128 stands for zero in the data rows.
The table, row by row:
[87, 75, 96, 84, 68, 69, 91, 83, 107, 141, 140, 148, 165, 173, 159, 118, 87, 104, 113, 112, 129, 137, 135, 240, 195, 143, 175, 166, 189, 149, 119, 128]
[120, 86, 66, 88, 122, 88, 79, 80, 99, 99, 72, 77, 109, 133, 185, 192, 121, 142, 122, 104, 115, 87, 144, 138, 148, 118, 146, 120, 130, 143, 158, 169]
[95, 72, 63, 82, 104, 92, 77, 68, 104, 119, 97, 105, 111, 131, 210, 200, 73, 96, 84, 73, 94, 76, 161, 206, 187, 149, 169, 179, 169, 175, 216, 214]
[132, 109, 112, 122, 118, 69, 74, 80, 67, 115, 150, 188, 170, 163, 136, 120, 93, 73, 112, 96, 80, 59, 219, 230, 147, 120, 138, 101, 90, 113, 112, 119]
[92, 67, 66, 75, 90, 64, 61, 66, 81, 141, 136, 135, 145, 172, 197, 165, 86, 129, 129, 113, 154, 170, 154, 214, 207, 156, 144, 170, 159, 94, 143, 143]
[145, 127, 139, 159, 120, 146, 145, 167, 134, 172, 146, 154, 128, 82, 113, 125, 91, 146, 76, 110, 143, 157, 141, 140, 170, 142, 158, 208, 173, 149, 188, 168]
[104, 116, 89, 149, 155, 168, 150, 180, 164, 149, 150, 149, 102, 134, 114, 103, 96, 145, 60, 136, 113, 152, 129, 29, 66, 48, 46, 88, 95, 91, 106, 67]
[91, 99, 90, 74, 100, 133, 83, 105, 136, 132, 152, 160, 157, 133, 159, 124, 128, 128, 111, 129, 134, 108, 139, 136, 118, 97, 99, 90, 95, 117, 119, 113]
[135, 122, 131, 150, 112, 95, 80, 37, 57, 97, 50, 81, 107, 175, 158, 125, 105, 73, 73, 136, 112, 108, 186, 219, 147, 104, 148, 98, 121, 135, 60, 89]
[113, 118, 121, 149, 127, 107, 117, 145, 115, 171, 197, 224, 174, 132, 110, 103, 109, 94, 95, 94, 138, 129, 162, 172, 144, 151, 140, 138, 140, 109, 118, 131]
[89, 103, 121, 140, 123, 114, 125, 96, 101, 90, 90, 71, 100, 118, 204, 190, 164, 165, 157, 181, 187, 208, 101, 59, 113, 107, 67, 89, 87, 84, 114, 102]
[117, 79, 93, 74, 94, 91, 105, 54, 79, 90, 71, 67, 95, 138, 231, 227, 151, 136, 152, 130, 150, 116, 131, 135, 160, 122, 107, 92, 105, 126, 151, 141]
[110, 97, 86, 85, 92, 108, 89, 135, 164, 178, 215, 209, 171, 135, 126, 118, 101, 121, 102, 92, 100, 101, 160, 185, 189, 147, 128, 163, 148, 138, 136, 145]
[69, 73, 39, 52, 72, 90, 76, 80, 148, 135, 179, 174, 162, 211, 149, 89, 67, 100, 101, 107, 80, 82, 149, 153, 107, 74, 48, 81, 95, 118, 115, 78]
[93, 74, 46, 57, 64, 127, 53, 120, 170, 188, 255, 229, 181, 138, 124, 86, 71, 87, 89, 81, 79, 107, 165, 190, 175, 108, 117, 146, 141, 145, 141, 132]
[83, 62, 75, 55, 87, 73, 59, 26, 72, 87, 35, 45, 57, 154, 255, 234, 124, 106, 116, 88, 135, 83, 156, 167, 178, 114, 110, 118, 121, 126, 196, 186]
[110, 100, 63, 86, 79, 103, 84, 120, 143, 173, 210, 187, 158, 137, 126, 100, 83, 135, 87, 96, 99, 88, 173, 190, 176, 137, 126, 163, 172, 150, 136, 131]
[150, 133, 134, 141, 123, 91, 88, 57, 97, 103, 32, 109, 118, 154, 158, 126, 85, 72, 66, 106, 93, 70, 191, 247, 167, 127, 176, 118, 134, 167, 115, 140]
[89, 89, 55, 53, 69, 103, 94, 89, 148, 133, 178, 147, 153, 139, 170, 132, 143, 130, 95, 168, 134, 94, 139, 99, 106, 93, 61, 81, 81, 140, 82, 77]
[105, 103, 119, 158, 123, 123, 118, 121, 94, 131, 143, 121, 111, 107, 184, 143, 139, 134, 129, 127, 189, 211, 114, 106, 160, 135, 115, 125, 137, 123, 124, 123]
[113, 99, 89, 88, 92, 85, 88, 88, 88, 88, 82, 87, 98, 123, 204, 211, 166, 141, 138, 124, 157, 97, 125, 122, 155, 116, 106, 104, 104, 126, 151, 139]
[105, 67, 82, 68, 101, 80, 75, 69, 94, 78, 58, 60, 70, 113, 246, 219, 145, 137, 111, 114, 145, 82, 124, 106, 147, 131, 119, 135, 123, 152, 213, 199]
[120, 92, 90, 89, 107, 108, 83, 74, 84, 95, 69, 65, 96, 121, 206, 210, 175, 151, 130, 120, 140, 113, 124, 121, 153, 121, 128, 103, 139, 137, 163, 142]
[127, 74, 97, 71, 66, 99, 89, 102, 113, 142, 167, 147, 152, 150, 141, 147, 72, 94, 95, 72, 94, 85, 161, 252, 206, 189, 199, 187, 208, 195, 168, 188]
[119, 117, 102, 120, 122, 117, 119, 112, 90, 134, 189, 191, 157, 176, 115, 106, 111, 101, 108, 112, 117, 112, 154, 129, 81, 115, 86, 75, 75, 68, 91, 94]
[103, 50, 73, 64, 99, 67, 53, 65, 74, 75, 38, 67, 83, 158, 222, 208, 118, 112, 103, 107, 126, 79, 171, 182, 168, 101, 137, 104, 133, 129, 178, 190]
[118, 94, 89, 94, 78, 97, 71, 106, 110, 132, 135, 126, 129, 108, 148, 159, 78, 115, 117, 69, 102, 91, 146, 227, 203, 160, 202, 186, 166, 165, 230, 207]
[101, 56, 71, 60, 118, 82, 53, 81, 78, 81, 51, 72, 75, 161, 229, 213, 111, 108, 112, 91, 134, 90, 162, 157, 176, 123, 114, 117, 123, 121, 179, 171]
[152, 141, 127, 146, 147, 105, 45, 72, 98, 104, 38, 96, 76, 145, 190, 158, 67, 77, 112, 77, 110, 72, 207, 221, 183, 109, 156, 113, 123, 125, 159, 161]
[102, 117, 118, 152, 149, 170, 156, 165, 169, 163, 159, 133, 96, 68, 130, 106, 140, 159, 90, 143, 167, 162, 100, 18, 73, 60, 46, 101, 74, 97, 108, 83]
[104, 68, 62, 51, 97, 74, 49, 30, 58, 78, 24, 35, 43, 120, 255, 255, 170, 153, 130, 148, 148, 90, 140, 111, 162, 99, 111, 96, 105, 147, 202, 169]
[90, 59, 54, 48, 73, 80, 104, 47, 77, 84, 95, 120, 138, 240, 161, 109, 71, 134, 90, 110, 70, 70, 134, 151, 99, 106, 114, 85, 120, 117, 133, 98]
[49, 37, 17, 33, 92, 35, 50, 0, 82, 90, 60, 95, 113, 255, 211, 147, 72, 113, 120, 119, 89, 105, 125, 153, 125, 86, 72, 62, 86, 51, 80, 50]
[123, 76, 87, 79, 89, 67, 65, 108, 101, 129, 141, 158, 137, 124, 185, 159, 67, 124, 90, 63, 97, 80, 159, 242, 246, 170, 192, 222, 194, 168, 222, 208]
[82, 61, 47, 66, 101, 82, 68, 41, 104, 82, 78, 118, 110, 232, 189, 139, 75, 129, 114, 86, 75, 72, 167, 174, 138, 122, 117, 102, 114, 131, 137, 110]
[134, 109, 125, 125, 136, 91, 63, 105, 76, 121, 133, 178, 152, 161, 119, 111, 85, 77, 98, 103, 106, 85, 207, 216, 123, 113, 134, 109, 112, 116, 102, 125]
[122, 101, 131, 162, 144, 119, 127, 137, 109, 127, 160, 163, 148, 140, 136, 138, 137, 136, 102, 125, 169, 140, 158, 112, 105, 88, 90, 80, 83, 84, 93, 128]
[65, 51, 39, 31, 83, 43, 40, 0, 81, 85, 69, 83, 125, 255, 223, 164, 70, 133, 125, 132, 102, 124, 157, 151, 126, 103, 72, 52, 90, 34, 79, 46]
[151, 159, 130, 151, 154, 99, 82, 87, 128, 126, 120, 126, 103, 118, 130, 106, 95, 105, 101, 104, 109, 82, 204, 202, 158, 105, 114, 121, 101, 128, 102, 104]
[84, 99, 79, 123, 132, 88, 107, 86, 85, 102, 91, 80, 79, 191, 201, 159, 138, 173, 141, 155, 172, 200, 80, 42, 52, 87, 42, 60, 89, 60, 73, 66]
[128, 69, 94, 92, 103, 101, 75, 93, 92, 121, 107, 113, 102, 116, 194, 173, 91, 110, 107, 76, 103, 89, 137, 196, 180, 149, 163, 183, 151, 172, 212, 195]
[104, 96, 81, 74, 102, 112, 64, 80, 96, 92, 73, 83, 90, 156, 199, 188, 98, 115, 125, 121, 119, 95, 164, 166, 130, 112, 129, 122, 127, 145, 161, 159]
[105, 100, 116, 137, 141, 83, 76, 61, 82, 99, 40, 73, 90, 160, 202, 152, 115, 109, 139, 126, 157, 140, 170, 152, 154, 112, 114, 114, 94, 83, 78, 111]
[92, 76, 87, 89, 90, 114, 106, 85, 115, 124, 103, 149, 155, 162, 162, 151, 134, 124, 111, 127, 121, 83, 144, 160, 118, 122, 109, 98, 116, 140, 83, 97]
[112, 97, 94, 83, 75, 63, 63, 83, 76, 102, 135, 130, 147, 171, 176, 173, 161, 113, 138, 126, 147, 103, 178, 164, 130, 119, 100, 79, 87, 88, 92, 134]
[111, 92, 76, 92, 55, 112, 102, 133, 144, 192, 205, 209, 186, 131, 102, 92, 98, 119, 76, 86, 84, 121, 157, 204, 150, 154, 148, 174, 167, 146, 133, 130]
[76, 107, 125, 154, 147, 127, 129, 98, 94, 84, 79, 33, 54, 108, 201, 175, 183, 167, 137, 167, 224, 228, 73, 24, 89, 96, 43, 95, 76, 68, 62, 91]
[79, 75, 75, 66, 90, 92, 75, 118, 147, 168, 167, 201, 167, 162, 159, 115, 66, 92, 90, 81, 89, 67, 165, 199, 185, 125, 120, 128, 129, 125, 119, 129]
[104, 87, 55, 77, 77, 107, 80, 111, 133, 156, 169, 178, 156, 151, 153, 132, 66, 111, 92, 103, 74, 95, 167, 227, 197, 129, 129, 150, 137, 131, 118, 158]
[103, 134, 136, 165, 153, 125, 169, 152, 105, 122, 74, 74, 65, 93, 186, 163, 165, 167, 114, 158, 207, 214, 98, 23, 94, 85, 81, 110, 104, 69, 88, 102]
[130, 87, 110, 122, 96, 84, 83, 73, 93, 104, 110, 171, 183, 201, 121, 105, 96, 61, 69, 101, 55, 81, 221, 255, 127, 133, 139, 101, 117, 137, 59, 84]
[45, 54, 36, 60, 90, 60, 97, 1, 90, 88, 81, 98, 124, 255, 207, 147, 108, 122, 110, 152, 113, 144, 120, 131, 93, 121, 89, 68, 93, 90, 73, 48]
[99, 56, 62, 67, 112, 50, 28, 74, 75, 103, 153, 191, 182, 193, 180, 153, 124, 83, 123, 98, 120, 51, 225, 221, 142, 115, 102, 85, 91, 64, 88, 120]
[140, 109, 134, 174, 155, 157, 153, 187, 144, 142, 130, 131, 84, 71, 142, 162, 105, 131, 79, 99, 159, 174, 131, 116, 162, 124, 149, 167, 157, 166, 182, 178]
[96, 104, 59, 96, 104, 118, 135, 122, 147, 150, 162, 161, 144, 196, 121, 88, 94, 142, 78, 125, 97, 114, 112, 88, 55, 81, 50, 47, 82, 87, 81, 35]
[95, 77, 60, 53, 98, 107, 75, 90, 116, 103, 115, 124, 118, 153, 174, 160, 136, 120, 128, 123, 133, 106, 134, 151, 159, 106, 91, 92, 106, 109, 118, 118]
[107, 53, 72, 55, 88, 80, 76, 48, 89, 77, 50, 82, 130, 153, 216, 200, 147, 102, 73, 108, 110, 79, 152, 176, 141, 141, 130, 97, 144, 171, 150, 157]
[133, 130, 111, 121, 134, 104, 71, 98, 137, 129, 97, 141, 113, 141, 140, 92, 80, 87, 99, 98, 92, 91, 209, 220, 169, 105, 101, 129, 99, 113, 104, 108]
[123, 100, 117, 146, 128, 107, 114, 121, 86, 100, 143, 143, 123, 117, 179, 159, 180, 128, 145, 152, 178, 135, 156, 121, 124, 85, 92, 104, 78, 80, 98, 116]
[103, 62, 53, 32, 118, 92, 59, 65, 87, 99, 50, 61, 83, 154, 227, 216, 116, 111, 118, 88, 122, 74, 153, 188, 168, 112, 133, 121, 122, 128, 191, 169]
[80, 66, 45, 43, 84, 82, 50, 30, 74, 99, 71, 73, 128, 234, 215, 160, 66, 109, 96, 103, 70, 82, 126, 144, 138, 108, 117, 106, 96, 116, 182, 142]
[101, 68, 91, 71, 84, 84, 100, 51, 90, 97, 74, 106, 160, 231, 173, 147, 95, 95, 92, 111, 45, 71, 152, 195, 123, 128, 138, 100, 124, 138, 103, 110]
[100, 70, 90, 92, 111, 68, 95, 64, 98, 96, 72, 88, 108, 152, 231, 207, 185, 156, 167, 150, 160, 111, 129, 127, 140, 107, 92, 106, 107, 92, 92, 95]
[164, 138, 122, 142, 147, 111, 86, 89, 98, 110, 68, 92, 90, 133, 155, 142, 90, 107, 111, 97, 121, 110, 165, 178, 165, 121, 159, 121, 125, 173, 179, 180]
[87, 55, 42, 54, 84, 102, 58, 97, 125, 135, 126, 139, 142, 172, 184, 163, 109, 106, 108, 111, 109, 90, 170, 163, 151, 59, 49, 89, 89, 107, 100, 82]
[95, 59, 37, 53, 66, 102, 56, 118, 179, 193, 226, 225, 185, 168, 137, 74, 58, 88, 78, 57, 89, 73, 187, 206, 167, 109, 108, 135, 132, 140, 120, 133]
[74, 66, 43, 39, 100, 99, 63, 95, 143, 146, 184, 175, 159, 207, 152, 109, 67, 87, 96, 118, 77, 79, 149, 146, 104, 92, 56, 87, 111, 103, 117, 92]
[103, 122, 131, 149, 165, 159, 163, 164, 164, 134, 127, 113, 77, 72, 158, 154, 152, 145, 106, 152, 188, 184, 115, 38, 88, 71, 45, 85, 89, 87, 104, 72]
[89, 79, 80, 84, 92, 85, 98, 63, 73, 86, 58, 69, 114, 168, 216, 195, 186, 134, 149, 173, 172, 140, 122, 139, 149, 102, 80, 101, 115, 110, 88, 96]
[112, 100, 82, 62, 103, 88, 83, 63, 83, 107, 98, 90, 97, 201, 192, 171, 83, 113, 117, 92, 68, 67, 120, 151, 127, 108, 142, 115, 135, 139, 187, 159]
[120, 80, 74, 94, 115, 74, 83, 63, 86, 104, 89, 106, 116, 139, 181, 191, 147, 136, 134, 127, 145, 98, 160, 144, 145, 114, 81, 77, 102, 100, 128, 106]
[107, 54, 78, 87, 100, 77, 72, 53, 74, 106, 138, 184, 196, 191, 162, 147, 118, 86, 112, 118, 110, 78, 200, 191, 120, 114, 111, 78, 105, 112, 83, 101]
[121, 112, 140, 157, 170, 141, 173, 178, 130, 161, 126, 124, 79, 66, 127, 149, 101, 122, 80, 98, 158, 177, 129, 133, 164, 130, 159, 164, 154, 148, 174, 182]
[101, 66, 71, 86, 82, 103, 85, 115, 150, 168, 194, 189, 179, 138, 141, 126, 68, 110, 87, 75, 90, 107, 196, 236, 202, 140, 157, 182, 169, 125, 139, 156]
[93, 58, 54, 49, 72, 79, 84, 42, 83, 87, 67, 88, 104, 198, 215, 167, 69, 83, 87, 101, 57, 52, 132, 146, 136, 125, 149, 96, 115, 156, 193, 149]
[80, 53, 37, 39, 68, 96, 73, 97, 149, 146, 185, 185, 161, 198, 144, 104, 79, 105, 95, 96, 77, 80, 165, 160, 118, 69, 69, 71, 94, 96, 112, 81]
[107, 87, 62, 78, 109, 81, 52, 92, 110, 115, 104, 122, 97, 129, 183, 174, 85, 92, 105, 63, 103, 88, 155, 191, 192, 157, 180, 168, 182, 166, 211, 210]
[145, 119, 139, 148, 152, 154, 140, 144, 136, 109, 63, 70, 70, 67, 163, 187, 161, 159, 120, 138, 189, 166, 101, 57, 99, 90, 84, 101, 110, 109, 151, 147]
[167, 149, 158, 164, 134, 107, 83, 66, 96, 100, 33, 82, 105, 119, 156, 125, 58, 67, 81, 102, 97, 61, 202, 245, 151, 114, 193, 140, 125, 170, 137, 132]
[109, 79, 92, 56, 101, 89, 81, 57, 90, 100, 64, 59, 90, 132, 226, 217, 154, 145, 149, 140, 155, 98, 163, 138, 141, 110, 100, 107, 106, 117, 174, 152]
[76, 70, 58, 44, 105, 81, 67, 84, 134, 129, 119, 163, 150, 226, 169, 124, 56, 113, 97, 88, 93, 71, 176, 160, 136, 90, 77, 71, 113, 100, 116, 91]
[112, 110, 112, 129, 125, 73, 74, 76, 102, 94, 68, 116, 109, 188, 194, 145, 107, 116, 129, 118, 141, 131, 186, 176, 148, 122, 118, 121, 105, 93, 107, 104]
[129, 112, 113, 118, 143, 121, 115, 113, 111, 118, 87, 56, 73, 60, 197, 198, 150, 143, 113, 128, 167, 128, 89, 75, 147, 122, 124, 99, 116, 134, 188, 145]
[83, 62, 59, 58, 79, 87, 70, 34, 93, 65, 58, 92, 134, 230, 187, 149, 87, 86, 60, 91, 72, 61, 141, 211, 119, 127, 147, 98, 153, 155, 129, 131]
[109, 60, 50, 55, 99, 67, 54, 41, 87, 78, 23, 55, 63, 154, 255, 239, 115, 124, 123, 81, 124, 67, 167, 178, 184, 113, 113, 121, 119, 144, 211, 190]
[73, 66, 63, 81, 111, 74, 72, 69, 84, 110, 87, 112, 108, 188, 192, 164, 105, 125, 134, 100, 126, 136, 169, 192, 189, 133, 122, 131, 112, 103, 104, 110]
[120, 75, 64, 49, 94, 72, 58, 59, 68, 101, 42, 51, 78, 123, 250, 225, 172, 146, 143, 146, 164, 99, 154, 145, 158, 100, 98, 105, 108, 131, 141, 163]
[108, 117, 109, 140, 126, 147, 130, 172, 150, 197, 194, 179, 152, 102, 112, 91, 110, 124, 76, 116, 127, 141, 108, 77, 113, 104, 90, 126, 115, 125, 107, 110]
[74, 76, 15, 25, 64, 90, 85, 65, 128, 108, 147, 165, 147, 254, 155, 102, 78, 110, 95, 114, 55, 81, 140, 137, 84, 65, 70, 69, 92, 84, 103, 68]
[117, 125, 108, 145, 132, 172, 157, 145, 163, 154, 150, 150, 119, 130, 134, 97, 100, 126, 88, 126, 128, 162, 123, 77, 82, 74, 59, 92, 86, 96, 107, 87]
[162, 148, 163, 154, 158, 99, 80, 81, 110, 101, 64, 64, 89, 110, 150, 145, 94, 91, 108, 90, 123, 74, 188, 183, 140, 108, 148, 148, 106, 143, 145, 153]
[120, 78, 76, 66, 101, 69, 52, 85, 102, 126, 99, 115, 80, 128, 215, 178, 75, 105, 81, 71, 100, 84, 152, 190, 177, 164, 186, 175, 160, 192, 217, 231]
[108, 90, 79, 81, 117, 88, 85, 82, 100, 87, 87, 101, 100, 162, 175, 162, 103, 93, 111, 89, 98, 88, 133, 159, 142, 122, 128, 111, 136, 139, 164, 170]
[156, 155, 148, 162, 150, 93, 79, 89, 97, 136, 113, 172, 148, 130, 112, 98, 109, 96, 105, 101, 110, 78, 211, 197, 152, 116, 152, 144, 100, 112, 92, 143]
[137, 87, 80, 94, 113, 74, 72, 101, 107, 124, 129, 162, 125, 112, 163, 156, 78, 109, 110, 67, 103, 107, 171, 221, 206, 156, 190, 173, 163, 158, 191, 184]
Each row is a mix of 3 hidden patterns, all the same size, taken from one set. Each row also carries a little noise. Patterns are numbered 0, 1, 2 and so on, in the order they first appear below.
Further rows, each followed by the numbers of its patterns, largest weight first:
[112, 85, 85, 89, 99, 87, 66, 77, 101, 122, 116, 131, 134, 169, 163, 146, 71, 109, 111, 70, 104, 82, 184, 228, 205, 153, 172, 173, 183, 134, 195, 195] 0 1 2
[98, 89, 88, 88, 112, 92, 119, 70, 96, 102, 92, 111, 120, 202, 170, 143, 105, 108, 115, 127, 110, 117, 127, 158, 125, 124, 111, 93, 108, 114, 81, 78] 3 4 5
[120, 81, 80, 73, 104, 81, 73, 57, 91, 87, 56, 59, 61, 114, 229, 220, 131, 130, 121, 119, 142, 105, 133, 125, 152, 125, 129, 126, 123, 141, 201, 185] 2 6 0
[88, 73, 77, 67, 86, 57, 58, 45, 70, 119, 145, 177, 173, 190, 172, 170, 137, 102, 111, 100, 122, 98, 214, 189, 155, 116, 103, 84, 77, 74, 89, 132] 7 0 6
[62, 58, 57, 60, 83, 51, 88, 20, 79, 104, 76, 85, 112, 254, 214, 139, 105, 157, 122, 151, 132, 100, 122, 126, 114, 86, 92, 71, 86, 52, 86, 56] 5 4 0
[80, 38, 36, 27, 80, 59, 63, 16, 90, 94, 56, 80, 102, 238, 207, 163, 64, 121, 89, 100, 68, 46, 134, 165, 109, 111, 113, 75, 114, 130, 156, 146] 5 2 0
[115, 127, 106, 123, 135, 140, 116, 115, 94, 89, 80, 67, 48, 77, 193, 217, 172, 171, 150, 159, 170, 145, 117, 82, 138, 115, 108, 98, 109, 153, 172, 153] 6 2 8
[88, 79, 60, 106, 116, 72, 65, 80, 100, 117, 105, 93, 118, 160, 198, 161, 94, 122, 141, 133, 163, 142, 154, 146, 171, 118, 110, 149, 139, 82, 118, 116] 4 0 1
[94, 70, 53, 87, 67, 93, 86, 28, 84, 85, 49, 70, 130, 198, 204, 186, 184, 140, 117, 164, 151, 126, 135, 156, 126, 119, 81, 83, 110, 110, 88, 76] 3 6 4
[106, 83, 96, 96, 84, 88, 88, 82, 107, 121, 163, 213, 195, 196, 118, 110, 81, 102, 86, 92, 93, 80, 187, 243, 170, 144, 180, 150, 142, 136, 121, 132] 3 1 7
[81, 76, 102, 91, 109, 112, 102, 82, 104, 85, 70, 86, 126, 166, 171, 168, 138, 129, 132, 138, 153, 142, 134, 151, 128, 113, 120, 93, 105, 113, 102, 107] 3 4 6
[128, 112, 120, 142, 113, 135, 145, 107, 102, 95, 57, 42, 63, 76, 220, 212, 167, 170, 125, 142, 200, 157, 111, 59, 122, 111, 106, 109, 124, 114, 191, 168] 6 2 8
[77, 60, 84, 73, 88, 74, 79, 72, 72, 78, 52, 64, 94, 159, 215, 203, 175, 159, 168, 170, 202, 145, 138, 127, 173, 113, 72, 79, 90, 101, 116, 96] 6 0 4
[112, 104, 87, 85, 87, 100, 102, 91, 96, 80, 65, 73, 93, 125, 202, 191, 153, 164, 122, 149, 140, 111, 114, 136, 137, 140, 139, 122, 137, 155, 153, 154] 6 2 3
[132, 156, 159, 160, 165, 85, 75, 75, 98, 109, 61, 107, 84, 132, 168, 141, 89, 103, 138, 127, 144, 103, 187, 174, 126, 112, 131, 126, 98, 120, 97, 107] 9 0 4
[135, 123, 137, 142, 123, 129, 120, 101, 103, 106, 67, 61, 78, 80, 200, 209, 153, 171, 109, 143, 174, 138, 101, 83, 115, 108, 127, 128, 140, 149, 180, 157] 2 6 8
[92, 76, 60, 71, 95, 101, 73, 124, 123, 165, 163, 173, 165, 157, 143, 120, 76, 115, 109, 68, 102, 87, 174, 212, 203, 121, 135, 162, 134, 121, 150, 147] 0 1 10
[116, 111, 131, 155, 141, 144, 146, 122, 97, 101, 64, 40, 54, 70, 209, 205, 198, 177, 140, 165, 186, 164, 114, 38, 121, 108, 79, 88, 120, 123, 142, 138] 6 8 2
[56, 27, 12, 33, 74, 49, 46, 5, 68, 71, 71, 81, 116, 255, 227, 168, 70, 119, 122, 113, 98, 85, 152, 178, 127, 77, 74, 53, 90, 47, 84, 61] 5 0 4
[95, 82, 76, 68, 108, 96, 67, 83, 113, 109, 106, 119, 142, 165, 180, 157, 133, 134, 129, 137, 127, 88, 153, 154, 140, 92, 80, 100, 108, 97, 118, 119] 0 6 10
[115, 110, 94, 73, 113, 94, 76, 71, 95, 107, 73, 67, 95, 115, 202, 195, 111, 129, 107, 112, 119, 89, 146, 140, 156, 133, 142, 119, 122, 147, 208, 168] 2 0 6
[141, 151, 189, 253, 206, 165, 148, 130, 123, 142, 65, 59, 33, 56, 171, 123, 128, 146, 103, 159, 191, 248, 135, 60, 91, 76, 85, 129, 73, 77, 81, 97] 8 4 9
[107, 73, 77, 77, 92, 90, 67, 73, 96, 108, 78, 97, 101, 164, 185, 182, 85, 116, 90, 95, 97, 80, 145, 145, 149, 118, 137, 126, 123, 156, 186, 169] 2 0 5
[134, 121, 153, 151, 154, 158, 154, 152, 105, 128, 80, 76, 70, 79, 158, 172, 137, 155, 93, 110, 165, 170, 110, 77, 107, 100, 123, 123, 116, 129, 152, 136] 8 2 6
[150, 158, 144, 186, 177, 75, 58, 60, 76, 80, 52, 75, 76, 112, 170, 142, 98, 94, 128, 141, 148, 124, 182, 190, 160, 99, 119, 111, 111, 102, 89, 100] 9 4 0
[103, 79, 76, 79, 100, 100, 80, 76, 93, 83, 56, 71, 73, 103, 236, 229, 144, 148, 139, 117, 128, 86, 126, 135, 166, 109, 115, 121, 114, 171, 202, 177] 2 6 0
[98, 65, 66, 52, 91, 68, 77, 54, 76, 74, 65, 51, 79, 119, 234, 219, 175, 152, 143, 138, 149, 87, 141, 141, 152, 102, 90, 104, 112, 120, 155, 164] 6 0 2
[71, 79, 55, 74, 100, 80, 82, 35, 89, 93, 89, 90, 128, 224, 205, 142, 120, 135, 127, 156, 143, 134, 116, 120, 91, 99, 89, 80, 106, 85, 86, 62] 4 5 3
[101, 89, 89, 75, 84, 95, 94, 66, 105, 114, 92, 108, 137, 205, 167, 139, 86, 110, 95, 106, 82, 68, 137, 168, 127, 126, 139, 98, 134, 137, 120, 116] 3 5 2
[127, 131, 123, 144, 160, 155, 148, 165, 136, 155, 111, 104, 69, 71, 144, 150, 87, 143, 84, 100, 158, 153, 115, 91, 145, 124, 140, 140, 143, 146, 188, 169] 8 2 1
[92, 72, 74, 64, 85, 70, 87, 67, 81, 105, 151, 203, 183, 243, 127, 99, 84, 96, 101, 122, 71, 56, 181, 188, 102, 125, 120, 60, 100, 100, 73, 82] 7 5 3
[101, 95, 53, 70, 99, 105, 82, 133, 166, 178, 200, 199, 150, 156, 134, 102, 87, 109, 80, 73, 79, 68, 168, 173, 140, 120, 98, 139, 112, 149, 134, 126] 10 0 1
[107, 56, 46, 57, 93, 93, 66, 43, 80, 89, 63, 75, 106, 182, 219, 187, 56, 102, 90, 104, 70, 54, 143, 162, 146, 122, 149, 93, 141, 136, 205, 195] 2 0 5
[180, 204, 206, 233, 190, 182, 136, 155, 145, 147, 127, 131, 70, 41, 95, 68, 84, 121, 71, 114, 131, 137, 170, 120, 95, 64, 89, 124, 99, 122, 89, 103] 9 8 10
[88, 62, 69, 68, 85, 51, 34, 93, 77, 151, 166, 189, 174, 181, 168, 133, 58, 71, 114, 61, 87, 77, 231, 255, 219, 155, 160, 148, 161, 93, 136, 152] 0 1 7
[112, 97, 94, 95, 97, 72, 82, 80, 103, 99, 71, 92, 97, 120, 192, 188, 144, 131, 153, 129, 141, 102, 144, 129, 156, 110, 117, 110, 125, 110, 146, 159] 6 0 2
[138, 114, 140, 158, 142, 148, 141, 176, 119, 161, 167, 135, 107, 72, 140, 138, 93, 142, 76, 89, 134, 156, 122, 152, 192, 151, 174, 207, 201, 164, 210, 200] 1 8 2
[79, 73, 79, 86, 83, 82, 96, 54, 96, 82, 43, 92, 124, 212, 203, 177, 156, 117, 146, 179, 150, 128, 129, 166, 125, 103, 104, 83, 122, 111, 79, 79] 3 6 4
[67, 80, 65, 89, 105, 61, 74, 63, 90, 109, 71, 87, 109, 222, 194, 153, 90, 130, 142, 108, 125, 113, 141, 155, 139, 88, 111, 98, 103, 97, 99, 114] 0 4 5
[120, 73, 89, 70, 101, 94, 82, 76, 84, 87, 64, 67, 99, 125, 228, 211, 180, 149, 130, 118, 148, 98, 133, 125, 151, 112, 112, 115, 127, 139, 179, 170] 6 2 0
[92, 73, 67, 48, 97, 83, 72, 93, 114, 106, 94, 132, 112, 171, 196, 182, 141, 125, 131, 127, 141, 91, 172, 147, 162, 94, 76, 85, 86, 80, 119, 114] 0 6 10
[151, 160, 153, 147, 117, 113, 75, 68, 119, 106, 111, 153, 143, 157, 90, 58, 65, 72, 63, 114, 79, 52, 218, 238, 111, 96, 123, 121, 116, 173, 44, 63] 9 3 10
[97, 90, 47, 79, 83, 86, 71, 151, 153, 189, 227, 209, 162, 154, 134, 93, 80, 107, 82, 79, 108, 94, 164, 223, 194, 158, 148, 182, 170, 134, 135, 138] 1 10 0
[174, 165, 142, 150, 140, 108, 81, 79, 85, 104, 62, 70, 57, 78, 167, 157, 82, 63, 97, 97, 123, 93, 186, 219, 155, 137, 173, 146, 144, 159, 165, 184] 9 2 0
[162, 140, 175, 188, 170, 95, 67, 69, 78, 126, 96, 142, 114, 140, 116, 107, 73, 74, 95, 100, 111, 58, 241, 255, 177, 110, 137, 149, 110, 102, 91, 146] 9 0 7
[112, 81, 83, 71, 77, 108, 80, 70, 102, 109, 82, 121, 130, 158, 166, 153, 96, 95, 66, 74, 104, 78, 131, 193, 191, 155, 190, 175, 172, 206, 187, 182] 2 3 1
[132, 149, 141, 152, 156, 156, 161, 165, 152, 122, 113, 110, 85, 84, 142, 165, 142, 170, 108, 149, 159, 177, 110, 40, 120, 81, 63, 89, 100, 103, 110, 92] 8 6 10
[101, 71, 51, 57, 100, 73, 63, 49, 94, 98, 63, 79, 100, 185, 211, 188, 72, 88, 103, 104, 73, 82, 156, 154, 131, 145, 132, 107, 135, 155, 196, 179] 2 5 0
[71, 105, 64, 109, 114, 171, 124, 152, 174, 162, 197, 197, 127, 159, 118, 60, 68, 125, 47, 102, 109, 132, 125, 45, 54, 17, 30, 58, 73, 92, 71, 34] 10 8 5
[73, 45, 32, 45, 82, 39, 27, 30, 77, 74, 50, 84, 107, 255, 220, 153, 48, 96, 111, 54, 64, 34, 167, 195, 159, 95, 118, 81, 105, 107, 163, 151] 0 5 2
[99, 82, 94, 64, 104, 82, 68, 72, 86, 85, 56, 65, 92, 136, 228, 217, 163, 162, 140, 129, 164, 106, 161, 144, 166, 116, 102, 100, 110, 115, 140, 156] 6 0 2
[77, 62, 65, 73, 96, 70, 78, 48, 95, 113, 78, 98, 129, 194, 228, 159, 110, 135, 134, 127, 138, 141, 138, 120, 112, 99, 90, 84, 106, 82, 90, 97] 4 0 5
